Named moves, each a turn or a mirror, and the order they were made in; the first pair answered
Reda (before -> after):
[-2.06 -1.19  1.00 -0.72 -2.57  2.07 -4.41 -1.01 -3.16  1.81  1.62  0.60] -> [ 3.47 -1.91  1.80 -0.17 -0.20 -3.93  1.63 -2.05  2.91 -0.96 -2.39  0.95]
[-1.69 -0.06  0.46  0.27 -1.69  1.16  2.76  1.91 -1.43  0.04  0.08 -0.79] -> [-0.82 -0.41  0.61  0.43 -0.88 -0.06  3.82  1.69 -0.56 -0.66 -0.86 -0.67]
[-0.22 -1.72  0.05 -1.72  2.53 -0.05 -0.10 -0.14 -1.63  0.94  1.87 -0.04] -> [ 0.56 -1.81  0.33 -1.70  3.26 -1.24  1.12 -0.36 -0.43  0.48  0.98  0.14]
Seke (before -> after):
[ 0.00  3.02  1.77  0.04 -0.39  1.86  1.27  0.27  0.85  1.80  1.70  0.86] -> [-1.14  2.74  1.11 -0.01 -0.97  2.56  0.89  0.90 -0.20  1.55  1.43  0.06]
[ 2.21 -0.97  1.05 -0.31  0.10 -1.35  0.14  0.02  0.86 -0.86 -1.15 -0.16] -> [ 2.21 -0.88  1.35 -0.30 -0.84 -0.76  0.42 -0.04  0.25 -0.65 -0.90  0.00]
[-1.64  1.51 -4.10  3.33  1.99 -1.11  0.97 -0.18  2.65 -2.81 -2.08 -1.16] -> [ 0.70  1.65 -2.59  2.40  2.37 -1.77  2.17 -1.25  4.18 -2.45 -1.37  0.30]
[ 1.35  0.06 -0.37 -0.70  2.37  0.10  2.77 -1.61  0.89  0.30  1.01  1.36] -> [ 1.46  0.13 -0.08 -0.96  1.01  1.28  3.28 -1.56  0.05  0.75  1.45  1.16]
Gisu (before -> after):
[-4.11  1.67  0.03  0.52  0.08  1.45 -5.72  0.00 -0.37  0.82  1.40  1.23] -> [-0.89 -1.42  0.24 -0.88  5.10 -2.35 -3.58 -1.32  0.78  0.18  0.39  1.92]
[-1.64  0.29 -1.02  0.94  1.17  2.03 -0.92  0.58 -1.22  0.12  1.55 -0.16] -> [-0.50 -0.71 -1.05  0.40  3.35  0.37 -0.79 -0.11 -0.79 -0.07  1.46  0.22]
[ 0.56 -2.88  0.73  0.44 -0.68 -0.54 -3.96 -0.65 -0.33  0.05 -2.46 -0.65] -> [ 1.89 -3.30  0.75  0.28  0.28 -1.95 -1.74 -0.79  0.66 -0.53 -2.86 -0.56]
[-1.12 -0.66  0.20  0.06 -2.94  2.61  1.28  0.80 -2.06 -0.14 -0.40 -1.87] -> [-1.86 -1.85  0.25 -0.66 -0.98  1.99 -1.68 -0.06 -3.14  0.25  0.58 -1.37]
Bapip (before -> after):
[ 1.04 -0.31  0.16  1.95 -3.78 -0.34  0.95 -0.08  0.65 -1.82 -1.98 -0.17] -> [ 1.10  2.29 -0.19  1.75 -2.14  0.62  1.73  0.07  2.49 -1.28 -0.27  1.36]
[-2.02  1.90 -1.05 -0.97 -0.48  3.03  1.67  1.55 -1.85 -0.27  0.67 -0.59] -> [-1.59  1.53 -0.40 -1.78  0.81  3.16  2.00  0.85 -1.64  0.26  1.83  0.18]
[ 0.63 -2.52  1.91 -1.68 -0.66  1.18 -0.59 -1.40 -2.40  1.40  1.82  1.33] -> [-1.13 -2.48  1.04 -0.09 -3.45  0.65 -0.81  0.08 -2.85  0.07 -0.86 -0.97]
pasez (before -> after):
[-1.34  1.98  0.29  1.04 -4.70  1.57 -0.44  0.91 -0.69  0.20 -0.41 -1.16] -> [ 0.23  3.70  1.23  1.01 -3.03  0.30 -1.66 -0.21  2.77  0.52  0.87  1.35]
[-1.11  1.09 -1.35 -0.58  0.61  1.04  0.14  1.57 -1.29  0.01  1.49  0.55] -> [-0.85  1.26 -1.18 -0.40  1.02  0.74  0.05  1.60 -0.30 -0.16  1.64  1.00]
[-3.10 -1.08 -3.27 -1.90  2.52  0.41 -1.07  2.36 -1.11  1.49 -2.54 -1.22] -> [-3.06  0.90 -3.56 -0.73  1.98  0.33 -1.04  2.64  1.26  1.16 -2.88 -0.73]
[-0.05  2.05  1.33 -0.16 -1.82  0.68 -0.82 -0.93 -1.27  2.04  1.36  1.93] -> [ 0.24  1.73  1.50 -0.46 -2.02  0.98 -0.73 -1.01 -1.94  2.25  1.31  1.84]
Now pairs of rows:
Between the rows of a pair lie 2 to 4 moves.
[-0.02  0.41 -0.34  0.93 -3.15  0.80  1.54  1.37  0.44 -0.55 -1.91 -1.59] -> [ 0.38  0.13  0.41 -0.18 -0.89  2.63  3.30  0.66 -1.64  1.06  1.00 -0.42] -> Bapip then Bapip then pasez then pasez
[ 1.91  1.59  2.38 -0.29 -5.42  2.14  2.64 -0.55 -0.99  0.58  1.12  1.62] -> [ 4.29 -0.08  2.57 -0.95 -2.07 -0.46  4.65 -1.62 -0.38  0.06  0.10  1.95] -> Gisu then Gisu then Gisu then Gisu
[-1.90  1.62 -0.87  0.50 -2.43  0.66 -2.61  0.20  0.23  0.37 -0.83 -0.77] -> [-1.09  1.41 -0.66 -0.68  2.25  0.79 -2.29 -0.77  0.07  1.70  1.83  1.36] -> Bapip then Gisu then Gisu then Reda
[-0.67  1.43 -0.54  0.65  0.03  0.68 -2.06  1.52  2.06 -0.12  0.33 -0.30] -> [-1.23  1.37 -0.43  0.73 -0.13  1.59 -1.46  1.29  0.84  0.63  1.20 -0.69] -> Gisu then Gisu then Gisu then Reda
[ 2.23  1.12 -0.06  1.11  2.16 -1.72  3.83 -1.26  2.78 -0.31  0.82  0.59] -> [-0.37 -2.72 -0.86 -0.24  3.36 -0.54  2.69 -1.05 -2.87  0.42  1.34 -0.83] -> Reda then Gisu then Reda then pasez
[-0.19 -2.35  2.05 -1.50 -5.83  1.06 -2.87 -2.12 -1.01  0.52 -0.38  1.60] -> [ 0.26  1.78  1.39 -1.39 -2.78  2.30 -1.00 -2.29  1.89  1.88  2.97  4.53] -> Bapip then Bapip then Bapip
